One turn sends every row of this set to another row. A few are shown first. Where does it send the rows asked after them?
Lorav: [-1.15  1.73 -1.29  0.72  1.43  3.25 -0.64  1.61  2.00 -1.19  0.84 -2.26
  0.65  3.03 -0.96  1.82 -0.33 -1.48]
kare: [-0.62  1.42 -0.78  0.13 -3.15  2.39 -1.76  1.71  1.41  0.16  0.87  1.71
  0.63  0.41 -1.29 -2.82  0.70  1.51]
zaz: [ 1.69  3.25 -0.89  0.39 -0.81  0.64 -0.32  1.25  1.47 -0.81 -0.55 -0.98
 -1.55 -3.58  0.54  1.30  1.64 -0.09]
gesun: [-2.84 -0.51  1.09  0.62  0.63  3.61 -0.59  2.24  1.19 -0.71  0.77 -2.17
 -0.34  2.70 -0.84 -0.58 -0.21 -0.67]
Bigap: [-0.89  1.88 -1.31  0.93 -2.72  2.28 -1.53  3.14  1.41  1.05 -0.36  0.72
 -0.37 -0.71  0.20 -3.36 -0.28  1.17]
Pipo: [ 1.33  3.60 -0.98  0.00 -1.79  0.02 -0.55  1.97 -0.93 -1.65 -1.55  0.01
 -0.69 -0.80  0.71  2.95  2.22 -1.14]
firat: [ 1.51  0.69  0.40 -0.03 -1.26  0.54 -0.79 -1.59 -0.36 -0.49  1.18 -0.34
  0.10 -1.42 -0.12 -0.02  2.16  1.70]
Zub: [ 0.37  1.17  1.02  1.07 -1.41  1.42 -0.83  1.75 -2.76  0.06 -1.26 -0.24
 -3.10 -0.31  1.17 -0.92  2.16  1.39]
rof: [-0.53  3.26 -0.43  1.72 -3.44  0.31 -1.93 -0.09  2.30 -0.53  0.89  0.89
  0.09  1.97 -0.56  0.25  3.61  0.17]
kire: [-1.83  0.82 -0.64  1.28  0.01  1.65 -0.23  4.76  1.84 -1.00 -1.14 -1.78
 -1.26  3.11  0.58  1.10  0.89 -2.21]
kika: [-1.97  1.80 -1.04  2.30  0.52  3.13  1.66 -0.15  1.93  0.09 -0.62 -1.81
 -0.85  2.74  0.19 -1.59  0.04  0.05]
til: [-1.29  2.95 -1.23  3.62 -1.57  1.81 -2.43  2.96  1.44  1.97  0.74 -1.83
  0.58 -1.96  1.34 -0.10  1.27 -0.44]
pilag: [-0.16  3.41  0.74 -0.38 -1.34  1.19 -0.82  1.61  0.07 -1.61 -1.84 -0.85
 -1.27 -2.69  0.18  2.29  1.13 -1.39]
Gomo: [-0.96  4.41 -0.22  2.57 -2.39  0.43 -2.15 -0.75  3.09  0.05  0.35 -0.86
 -0.08  0.45  0.27  0.85  2.82 -0.66]
Zeve: [ 2.32  2.98 -1.59  0.91 -1.49 -0.52  0.10  0.97  0.32 -0.55  0.21 -0.80
 -1.02 -1.80  1.13  1.60  3.18  0.17]
kap: [ 1.13 -0.31  0.71  0.77 -2.01  0.14 -1.17  2.26 -0.29 -0.16 -0.95  0.71
 -2.30 -1.72  0.69 -0.82  2.56  1.50]
lasaf: [-0.43  1.13 -3.19  2.86  0.23  3.19  0.47  3.32  1.20 -0.24  0.70 -0.21
  1.19  3.19 -0.75  1.36  1.43 -0.44]
bebu: [-2.58  0.59 -0.26  3.26 -0.78  1.62  1.60  1.88  1.25  0.32 -0.98 -1.55
 -1.37  3.57  1.10 -1.13  2.06 -0.37]
Zavuf: [-0.81  2.33 -1.32  0.52  0.97  2.31  0.19  0.61  1.99 -1.15 -0.22 -1.96
 -0.92  4.34 -0.08  0.30 -0.27 -1.03]
lir: [-1.23  1.34 -2.17  2.30  1.18  4.31  0.84  0.71  1.30  0.11  1.15 -1.31
  1.19  2.43 -1.14 -0.09  0.05  0.23]
zurod: [-0.88  1.71 -2.62  2.25 -0.56  2.01  0.75  3.65  2.79 -0.96 -2.04  0.40
 -0.34  3.17 -0.25  1.12  1.06 -1.40]
popi: [-3.22 -0.92  0.59  3.21 -0.91  2.46  0.40  2.98  0.98  0.04  0.36 -1.33
  0.50  2.54 -0.04  0.41  2.67 -0.81]
Purur: [ 1.65  2.11 -0.65 -0.24 -0.44  2.21 -1.25 -1.01 -2.41 -0.61  0.52  0.13
  0.32 -0.11 -0.52  0.93  0.90  1.23]
Dov: [-3.56 -0.58  0.99  1.93 -0.24  3.31 -0.29  1.98  2.57 -0.89 -0.29 -0.89
  1.25  1.19 -1.42  1.02  0.84 -1.23]
Vovul: [ 1.30  0.26  0.94 -0.09 -1.79  0.18 -0.80 -0.54  0.19 -0.46 -0.72  0.37
 -1.72 -1.49  0.46 -1.25  1.69  1.84]
Gute: [-0.84  1.08 -1.18  1.39  0.11  1.65  0.33  2.07  0.63 -0.61  0.19 -1.69
 -1.50  5.51  0.56 -0.32  1.32 -0.53]
vozot: [-1.02  2.19 -1.64  2.67 -2.25  1.69 -1.79  4.15  1.09  1.85 -0.31 -0.70
 -0.31 -1.43  1.49 -2.11  0.46  0.27]
rif: [-0.62  0.64  1.80  1.37 -1.38  2.28 -1.33  3.09 -2.69 -0.08 -0.03 -0.82
 -1.83 -1.88  0.48  0.47  2.71  0.51]
bem: [ 1.01 -0.27  0.40  1.17 -1.36  1.39 -1.73  3.47 -0.19 -0.04  0.21  0.10
 -1.25 -3.36  0.01  0.51  2.54  0.95]
kanal: [-2.40  1.19 -0.47  1.25 -0.33  2.73  0.24  2.03  3.83 -1.37 -2.41 -0.08
 -0.09  1.68 -1.04  0.93 -0.19 -1.65]
delo: [ 2.01  2.60 -1.53  0.20 -1.21  1.00 -1.06  1.05 -2.33 -0.98  0.38  0.26
  0.77  0.12 -0.12  2.74  2.36  0.09]
radez: [-1.79 -0.46 -0.07  1.42  0.30  2.80 -0.28  2.74 -0.07 -0.39  1.55 -1.85
 -0.25  4.48 -0.29 -0.24  1.45 -0.23]
reked: [-2.66  0.65  0.75  0.50  0.24  2.55 -0.22  3.10  2.30 -1.13 -1.36 -2.07
 -1.64  2.49  0.03 -0.45 -0.54 -1.55]
doke: [ 0.96  1.45  0.04  0.56 -0.55  1.91 -1.38  2.27  0.98 -0.51  0.32 -0.73
 -0.87 -4.50 -0.37  1.15  1.44  0.44]
dafer: [-1.01  1.62  2.00  0.21 -0.96  2.57 -1.38  2.27 -0.95 -0.91 -0.42 -1.22
 -0.86 -3.40 -0.37  1.60  1.59 -0.54]
dal: [ 2.13  1.65 -0.93  0.83 -1.45 -0.06 -0.40 -0.15 -0.73 -0.34  1.81 -0.54
  0.44 -1.20  0.45  1.41  3.44  1.04]
suti: [-1.44  3.97 -0.45  3.30 -1.53  1.42 -2.48  0.53  2.52  1.04  0.76 -2.05
  0.47 -1.32  0.69  0.99  1.84 -0.86]
togem: [-1.35  0.78 -1.29  1.54  0.60  2.52 -0.91  4.28  1.38 -0.84  0.76 -2.09
  0.66  2.96 -0.30  2.39  1.02 -2.10]
limil: [-0.41  1.79 -0.60  0.78 -3.65  1.48 -2.02  0.92  1.53 -0.39  1.64  1.86
  0.81  1.77 -1.45 -1.11  2.76  1.18]
mopof: [ 1.05  1.96  0.30  0.00 -0.78  1.93 -0.75 -0.90 -2.17 -0.33 -1.02 -0.04
 -2.06 -0.04  0.36 -1.01  0.63  1.72]

Bigap -> kare
rif -> Zub
And these:
Gute -> Zavuf
bem -> kap
bebu -> kika

